In the rows, zero is written as 128.
Rotation paths and how fast each direction turns (degrees each step)
Each turn is a multiple of 5 degrees from 10 to 175, or 0.
Each row of a path follows its step; steps can be skipped.

step 0: [132 137 137 123 135 125 128 113 131 132 128 140 127 117 125 125 128 130
 137 125 133 118 125 121 131 129 128 142 124 136 119 127 129 126 133 143
 130 122 117 128 134 145 114 133 129 118 130 134 129 130 146 119 119 121
 139 123 123 123 120 133 133 129 139 127 135 135 110 126 128 141 123 139
 139 122 125 108 117 107 138 128 135 128 136]
step 5: [128 142 121 125 121 120 139 119 133 130 134 140 126 127 136 123 128 134
 127 135 120 123 116 122 136 126 127 135 109 116 130 122 133 129 132 123
 114 114 124 128 133 143 123 117 119 136 139 131 117 124 137 150 128 118
 124 122 110 134 135 119 138 131 131 135 122 143 123 127 123 129 130 131
 109 133 129 127 122 124 117 122 130 139 135]
step 8: [125 131 144 126 137 121 125 123 132 125 123 147 120 128 120 119 124 122
 132 131 125 119 136 123 129 125 130 127 127 130 135 117 131 129 130 130
 131 124 121 131 128 134 133 109 133 119 133 146 130 115 129 132 126 115
 138 138 134 118 129 127 128 109 138 127 137 135 124 115 131 140 118 146
 142 114 114 135 122 123 116 136 120 125 136]
step 9: [127 134 126 143 127 130 138 111 137 130 139 121 127 134 123 131 128 123
 109 133 125 119 120 123 140 137 127 133 132 122 128 121 122 125 123 130
 121 125 120 135 128 136 143 132 130 120 147 120 120 135 137 145 121 126
 125 129 119 133 135 123 119 131 150 123 131 141 126 134 132 133 121 136
 131 126 140 124 138 108 121 138 140 120 129]
step 16: [124 142 121 119 137 128 130 125 140 137 120 139 128 134 129 119 133 132
 131 122 125 127 132 131 125 124 128 136 117 133 123 119 123 138 137 136
 130 123 130 130 122 144 141 123 134 133 133 136 125 129 129 131 116 119
 143 124 119 132 112 128 130 107 132 123 132 128 118 136 150 125 137 140
 131 120 113 123 123 113 134 126 135 144 133]
step 17: [125 147 144 125 135 117 134 114 130 129 142 141 131 125 122 118 130 130
 132 133 149 136 122 120 118 143 119 126 132 113 126 124 116 122 131 118
 132 116 120 132 130 123 134 132 128 134 131 125 124 113 136 133 124 122
 140 129 126 134 128 115 128 133 142 127 135 130 121 125 125 125 129 134
 131 130 135 113 127 122 130 144 133 112 137]
step 20: [122 143 119 135 139 135 123 117 129 128 122 129 122 128 120 133 130 135
 108 127 114 135 143 125 133 133 140 117 131 116 124 130 129 136 133 116
 135 135 125 125 125 136 127 128 135 144 141 136 136 122 136 127 121 131
 128 129 129 119 122 123 131 122 142 124 130 125 132 142 135 150 136 143
 116 125 131 124 121 120 123 125 133 135 146]
step 25: [131 131 141 128 129 121 135 118 140 128 139 129 129 118 119 128 134 134
 130 123 131 123 138 132 133 130 135 126 144 133 132 125 126 106 123 129
 130 122 116 140 124 134 131 128 136 120 136 122 123 124 129 138 141 114
 124 136 118 139 119 133 125 130 146 113 135 142 113 131 139 134 128 148
 126 123 126 115 124 124 123 139 124 136 138]
step 32: [130 139 124 128 122 116 137 122 121 142 125 139 134 139 130 118 125 135
 132 132 122 146 133 142 122 125 142 133 124 126 108 120 125 130 126 122
 135 117 139 132 127 139 122 120 122 135 119 132 114 133 121 128 126 127
 136 112 130 133 122 134 134 119 127 132 130 145 114 130 134 142 135 134
 123 120 128 117 129 123 123 129 149 130 134]
Directions:
[126 128 125 128 127 127 130 126 127 126 126 125 128 126 126 129 130 128
 128 132 129 131 127 129 127 132 126 127 128 131 126 130 131 129 128 129
 131 131 127 130 127 128 131 128 125 129 127 127 126 128 129 131 127 129
 129 128 127 129 130 127 131 127 126 126 127 132 131 127 130 128 130 129
 126 127 126 125 129 128 127 130 125 127 131]	95
[129 131 131 124 130 131 128 128 129 128 128 127 125 132 128 129 128 129
 131 128 128 126 132 129 128 129 127 125 130 128 128 130 130 128 129 132
 133 124 130 127 128 128 128 130 129 130 129 131 129 128 127 128 128 128
 128 129 127 125 126 129 128 126 131 128 127 128 130 128 130 128 131 128
 127 126 129 125 129 131 126 130 128 129 127]	85
[131 128 129 126 128 127 130 127 128 129 131 128 126 126 126 129 127 128
 127 129 126 131 130 129 127 129 127 129 128 128 128 128 128 127 132 128
 126 128 126 129 131 128 126 130 125 129 127 131 126 128 125 127 123 131
 130 125 128 127 129 131 128 131 128 127 126 129 126 128 128 128 128 127
 131 130 132 130 129 126 126 132 129 126 126]	170
[128 131 127 128 128 130 132 130 125 129 127 130 127 128 129 130 127 128
 127 130 130 125 125 128 128 126 129 130 128 127 127 127 133 126 128 128
 129 126 128 126 129 127 127 127 126 127 127 123 129 127 126 128 126 131
 127 127 127 128 127 126 128 130 131 129 126 129 127 126 130 127 125 127
 127 128 129 128 132 129 127 124 126 126 126]	85
[130 130 126 128 127 128 126 131 131 132 127 128 130 129 127 129 126 127
 128 130 131 125 126 128 126 130 129 128 130 128 125 127 126 127 129 128
 129 131 131 126 127 128 131 128 131 128 129 128 127 129 125 129 130 129
 131 128 128 128 127 127 130 124 126 128 127 131 128 127 127 129 129 128
 131 130 130 130 130 125 126 129 130 127 125]	140
[131 129 129 127 130 130 126 126 127 128 126 128 127 129 128 130 131 127
 127 127 130 126 128 127 129 130 126 127 127 129 128 128 129 128 127 123
 130 128 128 126 126 128 130 130 128 128 125 126 128 129 127 126 124 130
 126 131 129 127 130 126 128 125 128 127 132 130 128 130 124 129 125 125
 130 127 130 130 126 127 128 130 125 129 131]	160
[125 127 129 125 127 126 127 128 125 126 128 127 129 128 131 125 131 128
 126 127 127 128 127 130 131 129 128 128 128 129 126 127 126 126 124 129
 127 125 132 130 128 126 130 127 130 127 125 131 128 131 126 130 128 133
 127 128 128 131 128 130 128 127 130 128 128 126 130 123 129 128 126 129
 130 126 129 129 129 126 129 129 129 126 129]	20
